128 stands for zero in the data rows.
Some points, each followed by its number:
[131 148  88 142 174 102  91 163 136 151 141 151 166 138 141 103 141 102
  81  84 166 113 158 187] 0
[134 127 126 126 124 123 131 129 128 126 124 131 128 123 134 128 127 126
 127 121 126 130 127 132] 1
[126 127 132 127 125 132 131 124 127 127 128 125 124 128 125 130 127 131
 133 134 125 129 125 121] 2
[129 131 121 130 136 123 122 134 129 132 130 132 135 129 130 124 130 123
 120 120 135 125 133 138] 3
[119 141 109 140 161 122 102 145 132 145 142 135 149 142 125 115 136 117
 103 115 152 115 146 154] 4
[121 134 122 133 142 129 117 133 129 135 135 129 136 136 123 124 131 125
 119 127 137 122 135 135] 5
[137 126 125 125 122 121 132 130 128 125 122 133 128 121 137 127 127 125
 127 118 126 131 127 134] 6
[129 130 123 130 133 125 124 132 129 131 129 131 133 129 130 125 130 125
 122 122 133 126 132 135] 7
[116 141 112 140 159 126 103 142 131 144 143 132 147 144 121 117 136 120
 106 121 150 115 144 148] 8
[132 153  77 146 187  95  81 173 138 157 145 157 176 140 144  96 144  95
  68  72 176 108 166 203] 9
[128 129 127 128 129 127 127 129 128 129 128 129 129 128 129 127 128 127
 127 127 129 128 129 130] 10
[126 125 136 126 121 134 134 121 127 125 127 123 121 128 124 133 126 133
 137 138 122 130 123 116] 11
[131 119 143 121 106 135 145 115 125 117 120 121 113 120 127 138 122 137
 147 141 111 136 116 107] 12
[132 131 120 129 134 121 123 135 129 131 128 133 134 127 133 124 130 123
 120 117 134 127 133 140] 13
[125 132 123 131 137 127 120 133 129 133 132 130 134 132 127 124 130 125
 121 125 135 124 133 135] 14
[126 127 132 127 125 132 131 124 127 127 128 125 124 128 125 130 127 131
 133 134 125 129 125 121] 15
[136 127 125 126 124 121 131 131 129 125 123 133 129 122 136 127 127 125
 126 118 127 131 128 134] 16
[124 147  94 143 173 110  92 158 134 151 144 145 162 142 133 106 140 107
  87  96 163 112 155 177] 17
[149 102 164 105  64 137 180  96 121  95  99 116  88  99 138 153 111 147
 176 149  82 153  94  80] 18
[124 129 128 130 132 131 125 128 128 130 131 126 129 132 124 128 129 129
 127 132 130 126 129 127] 19
[134 127 126 126 124 123 131 129 128 126 124 131 128 123 134 128 127 126
 127 121 126 130 127 132] 20
[128 131 121 131 136 123 122 134 129 132 130 132 135 130 130 124 130 124
 120 120 135 125 133 138] 21
[125 132 123 131 137 127 120 133 129 133 132 130 134 132 127 124 130 125
 121 125 135 124 133 135] 22
[131 120 142 121 108 134 144 116 125 118 120 122 114 121 128 137 123 136
 145 140 112 136 116 108] 23
[124 103 180 109  69 162 176  82 118  99 111  98  79 116 111 160 111 162
 189 185  79 148  90  52] 24
New points follow, each followed by the numbers of its three nearest points above by angle, nearest first.
[126 134 117 133 143 122 116 138 130 136 134 134 139 133 130 121 132 121
 114 117 140 122 137 144] 17 9 0
[127 131 123 130 135 126 123 132 129 131 131 130 133 130 128 125 130 125
 122 124 133 126 132 135] 17 4 9
[132 131 120 129 134 121 123 135 129 131 128 133 134 127 133 124 130 123
 120 117 134 127 133 140] 13 7 3
[115 133 127 134 141 136 117 129 128 136 138 123 132 140 116 126 131 130
 125 138 135 122 132 126] 19 5 8
[124 103 180 109  69 162 176  82 118  99 111  98  79 116 111 160 111 162
 189 185  79 148  90  52] 24 11 12
[121 170  52 161 227  86  49 195 142 177 162 167 203 157 141  80 155  81
  37  55 206  93 188 236] 17 9 0
[121 170  52 161 227  86  49 195 142 177 162 167 203 157 141  80 155  81
  37  55 206  93 188 236] 17 9 0
[121 170  52 161 227  86  49 195 142 177 162 167 203 157 141  80 155  81
  37  55 206  93 188 236] 17 9 0
[134 133 114 131 139 115 119 141 131 133 129 138 140 127 137 120 131 118
 112 108 139 125 137 150] 13 7 3
[138 130 117 128 131 115 126 137 130 129 124 138 135 122 140 123 129 119
 118 109 133 129 133 146] 13 10 16
[127 131 123 130 135 126 123 132 129 131 131 130 133 130 128 125 130 125
 122 124 133 126 132 135] 17 4 9
[127 131 123 130 135 126 123 132 129 131 131 130 133 130 128 125 130 125
 122 124 133 126 132 135] 17 4 9
[126 134 117 133 143 122 116 138 130 136 134 134 139 133 130 121 132 121
 114 117 140 122 137 144] 17 9 0
[124 146  96 142 171 111  94 156 134 150 143 144 160 141 133 107 140 108
  89  98 162 113 154 174] 17 9 0
[115 133 127 134 141 136 117 129 128 136 138 123 132 140 116 126 131 130
 125 138 135 122 132 126] 19 5 8
[121 170  52 161 227  86  49 195 142 177 162 167 203 157 141  80 155  81
  37  55 206  93 188 236] 17 9 0
[126 134 117 133 143 122 116 138 130 136 134 134 139 133 130 121 132 121
 114 117 140 122 137 144] 17 9 0
[132 131 120 129 134 121 123 135 129 131 128 133 134 127 133 124 130 123
 120 117 134 127 133 140] 13 7 3
[126 135 115 134 145 121 114 139 130 137 134 134 141 134 130 120 133 120
 112 116 142 122 138 146] 17 0 9
[126 135 115 134 145 121 114 139 130 137 134 134 141 134 130 120 133 120
 112 116 142 122 138 146] 17 0 9
[126 135 115 134 145 121 114 139 130 137 134 134 141 134 130 120 133 120
 112 116 142 122 138 146] 17 0 9
